In the rows, zero is written as 128.
Each path below is one point turned by a fixed rotation once a step. After each direction that follows a path, write how fast that rotation turns it, in degrees a step (0 if it stays still).
Each turn is a multiple of 5 degrees from 10 to 175, or 0.
Each row of a path follows its step; steps can be skipped.
Path 1:
step 0: [117 131 131 124 128 135 137 122 135 127 124 117 122 122 130 126 117 125
 123 126 128 131 132 129 116 135 133 133 127 120 127 131 122 132 128 130
 139 133 123 119 125 132 134 124 139 128 131 126 128 125 129 125 123 134
 131 133 136 128 131 125 131 121 125 129 141]
step 1: [132 118 143 126 136 125 133 131 127 128 132 137 131 118 128 125 125 125
 133 136 133 122 132 124 138 125 128 128 134 123 125 120 120 141 131 121
 125 130 130 129 130 126 135 132 137 131 123 127 128 126 129 136 133 134
 130 123 125 128 133 122 126 136 138 127 123]
step 2: [129 130 120 122 126 127 128 139 120 132 120 122 131 125 134 140 127 135
 128 130 119 131 142 123 136 139 129 130 126 135 133 129 128 127 136 123
 130 129 124 124 129 130 133 120 121 135 127 122 125 136 124 120 129 130
 120 128 124 122 138 134 127 127 127 121 120]
step 3: [132 138 121 130 115 135 129 121 125 121 125 133 139 120 124 114 127 128
 126 123 135 124 119 126 128 137 121 124 129 127 130 135 121 129 127 137
 131 128 127 124 129 134 124 127 129 124 129 118 129 126 126 122 124 131
 123 121 131 127 132 123 134 132 139 135 127]
step 4: [137 126 132 127 125 131 127 126 127 131 128 127 130 128 118 119 126 126
 132 131 131 128 136 128 132 128 136 124 131 120 133 128 131 125 132 136
 129 117 128 131 131 114 131 130 131 135 125 118 139 128 119 137 136 126
 131 126 126 131 122 140 119 125 122 120 137]
step 5: [125 132 123 124 136 115 127 134 134 122 123 131 122 125 128 130 129 128
 131 124 139 129 118 128 126 123 124 128 139 138 124 129 133 133 130 125
 130 134 119 122 133 121 119 120 122 123 124 127 130 138 127 131 130 126
 125 125 139 124 135 134 118 122 129 124 123]
step 6: [132 130 127 138 125 118 130 126 121 133 126 123 128 125 137 128 137 123
 131 137 119 130 121 133 121 131 131 129 116 123 125 130 135 129 119 142
 131 135 123 128 135 133 126 131 128 129 121 120 124 129 133 130 128 127
 133 114 121 126 131 123 127 127 124 130 131]
step 10: [129 126 135 132 130 129 126 143 128 129 125 131 136 129 122 136 131 127
 123 133 129 133 128 119 126 122 127 130 130 125 123 135 125 127 130 133
 133 132 135 134 127 132 134 128 142 124 124 122 138 126 132 131 118 132
 128 139 128 114 118 121 126 128 131 120 125]
step 11: [130 139 131 121 127 127 130 121 128 124 130 131 124 127 122 141 119 135
 112 130 122 124 127 124 130 124 131 127 125 131 130 128 125 124 136 126
 125 120 117 130 135 133 131 129 125 130 130 128 122 131 127 127 139 131
 133 130 121 132 126 123 117 123 137 132 117]
Speeds:
[126 130 127 126 127 127 129 128 128 128 128 131 128 127 128 129 128 128
 127 127 130 127 130 127 130 127 129 128 128 130 126 129 128 131 125 128
 129 127 127 129 128 127 128 128 129 126 127 130 130 129 129 126 127 127
 127 128 131 126 128 128 131 128 127 129 130]	155
Path 2:
step 0: [126 129 136 131 128 127 129 128 122 130 129 121 121 132 135 137 123 121
 123 130 127 125 126 129 128 142 124 135 130 119 136 121 129 129 118 135
 126 130 121 124 134 126 127 125 126 126 126 128 136 129 136 120 126 128
 128 124 136 122 129 124 127 127 120 119 125]
step 1: [131 122 120 126 134 124 130 131 132 132 128 121 128 129 122 136 123 130
 120 130 127 128 132 132 135 132 126 122 125 127 130 138 133 137 123 125
 138 128 130 126 125 123 131 134 123 133 126 130 132 134 129 126 134 131
 131 119 125 124 131 141 120 128 134 128 139]
step 2: [122 118 125 126 136 131 141 120 122 123 130 129 133 125 130 117 126 127
 133 127 123 128 134 127 128 126 127 127 120 127 121 130 126 119 122 125
 124 130 125 126 123 128 138 129 130 134 135 131 135 127 132 127 129 132
 124 117 125 122 120 126 127 134 122 126 125]
step 3: [123 130 135 121 127 130 126 130 125 131 131 126 123 133 133 125 131 132
 126 131 136 134 127 126 126 133 128 128 123 126 130 136 118 119 131 116
 126 121 134 133 129 123 131 127 122 123 120 138 134 129 119 123 136 128
 128 132 120 121 137 122 129 132 124 123 132]
step 5: [122 120 132 126 122 126 131 126 123 127 138 131 126 126 125 137 123 131
 135 130 132 130 125 137 120 136 127 133 120 121 122 127 132 127 127 129
 128 124 122 123 130 121 115 133 133 129 131 127 124 129 133 126 122 133
 141 133 133 128 126 123 129 130 120 121 129]
step 7: [125 119 133 126 133 129 133 126 133 131 124 137 132 122 139 129 136 138
 135 130 132 122 136 125 128 123 125 130 131 130 117 130 124 137 123 130
 121 131 123 128 117 132 132 125 134 133 135 129 128 127 131 130 134 126
 124 133 121 132 128 129 130 130 123 122 126]
step 8: [128 127 133 129 128 134 122 130 121 128 122 135 127 133 136 131 133 133
 120 128 124 133 120 120 129 135 132 130 127 128 137 140 122 122 128 124
 129 124 132 131 126 136 122 117 130 127 132 125 129 135 132 123 130 136
 133 138 133 125 129 123 132 126 124 124 127]
step 10: [125 130 130 140 122 129 127 125 121 126 126 128 132 122 132 124 128 127
 130 131 124 127 131 129 122 135 118 130 130 131 122 135 140 123 125 130
 121 124 128 125 129 120 124 130 120 138 131 130 121 131 133 135 126 131
 132 124 132 135 120 129 123 129 115 131 134]
step 11: [126 124 117 130 132 135 121 120 129 130 123 136 123 141 133 130 121 125
 128 127 130 133 129 130 130 133 125 130 131 132 130 129 123 136 133 119
 125 127 134 123 128 133 126 131 120 130 130 141 130 126 115 131 127 126
 126 127 136 128 126 125 120 132 130 133 128]
Speeds:
[127 129 128 129 127 125 128 127 128 133 126 128 125 127 127 126 128 128
 129 130 128 128 126 127 127 128 127 130 127 128 128 127 129 126 129 126
 128 125 129 129 128 127 127 129 128 131 126 129 126 128 128 129 127 128
 127 128 128 128 126 127 128 129 130 128 126]	60
